In the data rows, 128 means zero.
Some points, one per row:
[153 100  91 131 137  88 107 172 142 134 150 101 112 106 155 126 140 131 155 112 105 147 138 140 119 125]
[184  93 126 178 159 109  95 115  76  89 120  94  92  96 150 100 144 170 155 109 124 171 163 138  82 118]
[242  77  79 115  75  69 121 162 125 127 154 119 105  96 150 104 156 169 154 118 113 128 143 128  64 131]
[120  63  73 132 162 116 132 181 121 130 164 115 115  99 132 111 135 129 160 124 128 165 133 138 111  88]
[ 96 168 175 151 166 123 118 160  80  66 116  53  81 133 124  51 176 199 150 102  97 146 196 160  76 136]
[164 145 140 150 170 124  86 128  75  69 105  81 105 102 131 103 176 181 159 100 104 177 202 165  72  77]
[171  93  62 138 179  82  94 180 123 103 164 130 119 108 165 124 118 122 167 103 107 167 122 144 137  77]
[115  53  82 158 173 128 136 171 117 116 159 124 106 100 167 112 106 117 147 115 126 158 130 139 114 101]
[132  88  82 132 161 101 104 176 116 138 173 106 111 109 151 126 142 120 130  72  88 172 147 156 141 104]
[250 127 130 141  90  75  87 105  85 106  99 100 123 102 109  69 180 214 178 134 110 136 189 160  43  78]
[192  79  97 150 130  82 104 148 111 113 166 122  96  89 166 109 118 145 164 111 118 150 130 138 135 165]
[ 75 105 124 187 236 147 109 151  56  55 123  84  97 124 169 105 123 140 139  74 124 205 147 133 125 108]
[224  74  51 140 158  79 114 176 104 104 179 141 113  93 173 133 102 103 157 106 106 168 119 140 140 110]
[196 112 123 155 147 104  96 125  84  80 104  85  97  99 135  98 176 179 145 118 110 159 192 152  65 111]
[219  99 100 133 126  90 103 140 103 102 122  95  93  73 125 110 174 177 171 128 117 163 177 130  56 114]
[211  43  58 137 131  99 122 162 113 126 155 127 118  80 142 139 157 134 144 108 108 139 143 152 105  96]
[178  99 104 147 159 116 110 160  97  73 145 142 117 100 163 111 121 132 152 113 115 144 132 123  88 141]
[200 108 116 142 117  73  60 120 114 125 125  83 102 102 109  79 208 215 148 108 107 138 208 198  63  61]
[193  83  87 149 150  98  98 155 111  98 148 143 124  92 165 138 136 127 154 109 105 141 121 131 115 123]
[174 142 118 146 168 112 103 132  67  71 138 100 106  89 127 110 159 161 172 118  99 171 176 133  81 112]
[165  62  96 147 119  88 105 150 120 139 175 110 102 109 160 108 159 163 140 100  93 111 146 163  96 128]
[176  93  79 107 118  96 107 166 126 123 161 124 108 103 153 106 155 162 148 103  82 121 152 152  98 129]
[169  95  99 138 136 104 117 155  89 112 157 127 103  97 159 117 137 146 155 106 103 134 124 137 109 133]
[245  96 117 176 137  99 100 129  77  71  93  79  77  69 121  93 180 198 174 145 132 147 196 160  50 118]
[181 105 119 171 169 124  94 129  79  66 114 117  99  84 149 105 137 161 165 110 116 170 170 124  71 139]
[ 37  65 131 173 182 145 125 166 125 135 164 123 114 105 135  85 128 147 150 114 129 132 106 127  97  89]
[159 127  94 150 191 110  87 147  91  87 159 138 120  96 174 146 113 112 157  81  93 184 135 135 138 110]
[173 137 133 117  94  74  83 124 109 130 147  82  79  86 107  84 201 210 161 132 129 153 185 149  43  98]
[ 84 100  97 121 167 121 111 178 137 126 163 115 105  97 149 114 137 134 147  94 104 165 147 152 115 104]
[169  38  57 164 173 109 110 156 109 139 193 125 109  93 154 115 124 130 160 121 125 141 102 122  95  53]
[165 122 111 141 180 133 103 127  76  72 106  77  92  90 133 103 167 189 172 100 120 198 194 156  78  71]
[ 89  87 109 166 191 115  96 158 112 114 154 128 118 110 173 130 132 121 119  56  96 173 146 168 146  79]
[180 123  99 118 118  83 101 154 119 116 154 100  95  92 141 103 164 175 157 105 102 148 147 152 102 120]
[240 131 121 158 147  97  89 124  69  86 121  83  95  97 136 101 170 185 159 105 132 186 189 147  64  68]
[146  83 100 130 118  87 105 155 111 132 158 108 102 106 147 105 172 172 149 113  98 111 135 162  87 124]
[ 81 138 138 134 174 148 145 203 115  68 111  70  57  64 108  69 157 182 164 107 109 181 195 148  68 144]
[207  90  94 163 153  84  82 133  95  92 138 118 105  88 166 124 128 134 155 109 102 153 131 150 132 155]
[197  97 102 163 164 106 114 149  81  78 156 140 113  84 166 131 126 137 174 108  95 155 127 103  96 142]
[140 129 113 140 164  90  85 158 100 103 185 127 118 128 169 115 132 136 139  74  75 149 132 148 138 124]
[175 114 129 169 165  94  64 127  95  93 114  92 110 107 131  92 167 177 152 106 103 153 169 157  86 107]
[112 160 131 143 167  78  83 165  77 107 188 108  99 119 149 108 159 163 157  84  92 158 121 132 126  99]
[191 121  85 148 181  89  79 155 101 105 146 118 126 105 150 129 147 143 159  77  79 168 146 159 134  86]
[214 132 131 141 130 119 118 137  92  63  98  87  93  71 116  94 177 204 185 127 119 177 195 131  47 111]
[ 61 141 148 163 214 145 111 180  99  60 103  65  79  96 122  93 162 167 151 105 119 193 193 156  84  91]
[147  85  64 158 200  91  97 187 107 116 170 136 114 110 188 139  82  82 147  94 113 180  97 124 137  71]
[ 25  85 112 137 183 132 125 189 124 117 164 101 108 126 157  96 118 116 135 107 114 151 142 169 127  84]
[119  98  85 150 217 166 144 175  71  43 102  81  86  77 141 118 132 148 184 112 122 218 171 111  89 109]
[150 100 106 161 169  97 117 167  78  99 165 123 111 118 174 123 116 118 139  68  79 156 127 155 153 129]
[242 119 102 109  75  77  92 117 108 126 136 103 103  78 107  87 191 210 178 128 111 141 177 139  41  97]
[220  92  79 141 133  77  91 146 121 134 162 106 112 113 161 117 153 162 142  73 108 157 143 171 129  91]
[214  67  85 177 167 114  99 130  98  90 141 143 132  80 161 137 124 130 147  95 104 165 135 146 118 122]
[ 71  40  79 182 230 151 134 181 118 116 178 132 101  90 160 110  93 117 181 123  90 106  58 101 131 114]
[132 118 123 168 194 119  99 141  71  68 124  94 106 110 158 108 131 145 172 112 115 175 151 128  99 133]
12 more points follow, each with its number after it:
[ 84 124 124 166 216 136 107 174  83  68 118  65  81 106 141 108 153 148 142  84 113 189 177 137 106 113] 0
[214  61  67 137 118  93 119 162 132 139 151 138 108  76 153 120 132 144 154 100 126 173 156 167  97  74] 1
[ 77  64  71 138 209 147 118 182 115 105 156 129 118 118 177 116 100 104 148 111 119 153 114 125 113  80] 2
[151 118 100 146 165  88  92 167 103 110 182 127 107 100 161 120 117 127 169  97  83 155 136 138 134 112] 3
[131  81 108 121 104  96 123 159 117 141 180 106  95 128 155  86 165 175 137  98  89 110 142 151  85 136] 4
[205 129 109 140 151  84  68 125  94 100 154 118 111  92 135 105 148 173 169  81  93 176 174 172 135  99] 5
[209 134 129 148 134  93  88 129  97  91 135 118 111  96 141 114 176 171 151 112 110 150 170 137  37  88] 6
[148 125  85 164 221  81  57 157  90 105 195 124 115 117 172 144 117  99 153  89 103 176 118 135 165  95] 7
[169  97  94 141 126  81  98 165 118 122 163 126 104 104 151 110 152 148 139 110  97 121 129 150 104 123] 8
[164 145 133 147 155 109  89 120  74  70 120 105 112 105 139  97 167 186 159  99 129 179 164 148  84  81] 9
[147 146 133 136 155  99  77 136  94  85 123  96 110  93 122 109 169 166 168 121  97 152 165 146  80 109] 10
[196 113 128 163 154 109  93 121  81  73 110  88  96 105 145  87 158 180 156 119 135 165 166 141  71 122] 11
Which two of these numbered points are nearest to each point below, ignoring the 3 directions in which the first points spread most? Their numbers follow each, nearest first.
[122 105 131 143 134  94 100 148 112 128 150  98 104 103 120  98 170 155 143 103  91 137 156 145 101 143] > 8 10
[242 148 106 112 116  87  90 130  82  74 132 104  96  92 139  94 169 196 172 120 131 167 174 148  58  72] > 9 6
[106  40 123 217 194 135 125 155 139 154 159  95  89  86 160 118 139 136 141 109  96  77  70 126 127 124] > 11 8
[ 75  79  84 138 191 132 127 177 110 109 176 127 109 109 164 103 110 125 162 112 116 148 117 132 110  54] > 2 9
[ 89 107  85 163 238 107  90 188  91  81 171 120 109 123 192 138  90  86 146  84  97 182 109 144 166  64] > 7 9
[200 128 133 128 101  79  88 126  92  95 118  82  97  92 111  88 206 212 152 117 126 156 208 191  65  64] > 9 0
[110 127 125 148 163  98  97 164 104 109 158 124 123 117 162 118 114 121 153  88  82 167 151 150 137 118] > 3 10
[138 130 107 135 175 107  88 142  89 107 153 114 105  97 149 119 130 135 155  88 101 172 164 172 143  99] > 5 3
[144 138 138 132 137  90  70 134 106 103 130 100 103  94 134 100 169 185 154  93 119 177 159 158 103  93] > 9 5
[ 77 175 189 156 164  94  66 130  89  95 130  75 102 122 117  81 197 196 140  82  97 157 190 168  86  87] > 7 9
[172  57  68 148 153  88  94 151 113 129 177 125 107 107 168 120 138 134 136 100 121 154 145 177 125  67] > 1 0
[131 143 149 154 173 129 111 144  61  52 129 109 107 107 147 107 162 171 158 110 109 172 160 130  65  86] > 6 9
[ 75  60  75 146 215 151 120 180 127 105 149 121 116 116 159 100 118 125 139 101 129 161 124 146 120  60] > 2 1
[189   0  41 179 177 121 145 172 108 115 165 133 118 107 186 111  68  96 168 140 143 140  67  91 106  81] > 2 11
[121 122 128 135 150  92  79 139 120 122 139  93 127 109 119  94 158 155 157 108  97 149 160 170 121 122] > 10 3
[  0 156 155 139 186  92  77 185 116 134 176  91 121 145 137  97 150 133 126  62  81 160 145 171 165 100] > 7 5
[117 145 128 155 184  83  76 153  79  89 162 108 100 119 153  99 142 161 169  91  79 148 131 153 149 136] > 3 5
[ 90 110  75 127 202 110  98 187 126 129 178  95 115 126 146 110 130 113 135  88 117 179 136 160 141  43] > 7 9
[121 101  88 142 183 105  94 182 129 114 157 108 117 114 162 116 122 125 151  85  96 177 146 167 123  32] > 1 9
[116 120 113 147 167  79  84 166 108 127 193 135 117 106 158 118 113 115 146  77  97 191 144 135 135  94] > 3 5
[143 187 180 138 130 105 100 134  85  82 121  54  73 113 120  72 204 217 154 106 104 155 219 168  57 105] > 3 8
[ 62 137 127 136 189 104  83 175 114 112 174 116 104 114 157 109 130 128 138  76  97 163 138 157 142 110] > 3 5
[239  77  67 118  94  70 104 151 133 145 160 111 107  94 136 117 184 180 153 103 100 132 151 142  90 110] > 0 8
[194  60  47 140 158  99 133 186 117 110 155 117 117 102 163 115 105 117 163 112 135 169 121 134 124  57] > 1 2
[184  82 125 167 137 109 110 129 105  89 118 103  96  79 139 102 162 163 136 121 129 156 186 150  65 136] > 11 8
[192  40  66 148 129  85 118 166 116 115 167 131 107 111 181 120 121 123 140 113 112 135 120 152 128 128] > 11 8
[227  55  70 152 133  82  92 140 124 138 157 126 117  99 161 125 142 143 141  92 110 155 143 160 118  77] > 1 0
[157 140 130 158 175 102  80 136  79  80 132  77  96  98 130 114 178 176 165 111 127 195 163 137  76  82] > 9 10
[168 107  92 132 153  89  90 151  93 116 171 120 101 125 170 109 150 164 136  77  95 151 124 150 122 104] > 9 8
[163 113 112 161 202 132  93 143 101  66  88  81  93 101 142 106 161 166 147  94 110 194 186 156  84  92] > 0 1
[123  37  79 172 175 123 131 168 127 125 168 144 121  79 149 125 116 115 153 117 117 144  94 105 102  81] > 2 11
[132  77  73 150 181  93  98 173 108 126 192 116 112 122 162 122 128 116 130  90 119 167 122 161 141  54] > 9 0
[183 105 109 177 185 127 126 156  69  51 106  69  85  80 127 110 175 180 154  93 105 178 185 156  90  93] > 0 8
[148  62  87 144 137 108 118 159 126 142 168 124 116  84 144 120 145 131 141 111 110 155 157 146  92 110] > 1 0
[137 140 148 106  91  80  82 132 125 144 169 102 105  99 124  97 195 187 149 116 108 132 175 128  35 103] > 6 10
[ 92 143 139 156 192  99  65 148 118 108 152 118 120  99 154 135 147 136 133  49  78 192 150 150 147 100] > 5 7
[ 37 145 140 137 211 158 116 177 101  63  98  43  66 111 129  78 182 197 138  61  97 203 210 187 107  97] > 0 5
[191 146 136 128 117  97 106 149  83  93 135  89  82  96 129  82 185 196 152 118 101 142 192 146  39 114] > 8 4
[160 117 116 117 115  95  84 127 121 120 127  93 122 101 113 100 184 179 158 123 110 143 169 149  74 111] > 10 8
[153 145 150 166 171 108  81 127  75  70 121  83  76  97 131  91 178 191 149 103 123 184 196 169  73  81] > 9 8
[167 115 121 174 190 120  94 148  88  59  89  63  79  95 144 108 169 177 154 102 123 187 187 172  85  75] > 0 1
[131 156 110 106 171 132 122 195 130  90 104  52  86 100  98  53 152 186 151  76 114 219 204 152  87  94] > 1 0
[205 116  88 131 142  80  98 163  92 103 187 140 104 110 177 112 120 143 170 104  73 133 118 134 114 143] > 3 8
[228  59  71 139 117 101 125 152 115 113 153 137 110  92 174 125 127 139 145 104  97 127 134 133  98 164] > 4 8
[107  65 105 144 134 119 123 167 119 136 186 122  88 104 169 100 128 145 132  95 103 149 149 161 110 118] > 4 11
[155 113 109 152 154  86  95 163  98  94 173 130 120 132 178 109 124 126 137  95  90 119 129 154 133 140] > 8 4
[168 126 102 165 199 104  85 142  65  62 144 111 102  96 172 132 121 139 173  82  92 181 128 121 145 149] > 3 8
[ 94 110 126 108 105 115 121 159 135 150 171  96 108 104 118  97 202 186 136 105  80 105 159 144  53 132] > 4 8
[ 88 113 122 184 219 109  88 161  71  76 168 142 119 107 175 138 110 109 153  74  82 172 117 138 168 127] > 3 10
[105 148 153 149 154  78  83 152 103 119 168  96 106 128 130  79 162 173 161 108  80 125 150 149  85 110] > 3 10
[ 77 126 151 185 216 122  91 150  76  69 140 112 113 102 151 125 149 141 151  94  96 167 143 111  89 114] > 6 10
[152  56  69 133 142 125 145 169 114 130 162 119 106 108 161 109 132 141 148 109 103 146 145 163 102  84] > 1 2
[142 102  87 151 185 109 102 163  93  97 160 128 107 113 180 126 113 133 154  79 101 176 131 154 146  79] > 9 5
[180  35  71 169 157 113 130 165 113 127 165 133 109  89 156 106 117 128 163 136 133 133 126 144  88  82] > 2 1
[214  74  56 122 124  81 115 159 110 118 153 109  92  90 155 116 144 159 166 101 105 150 145 162 145 128] > 0 8
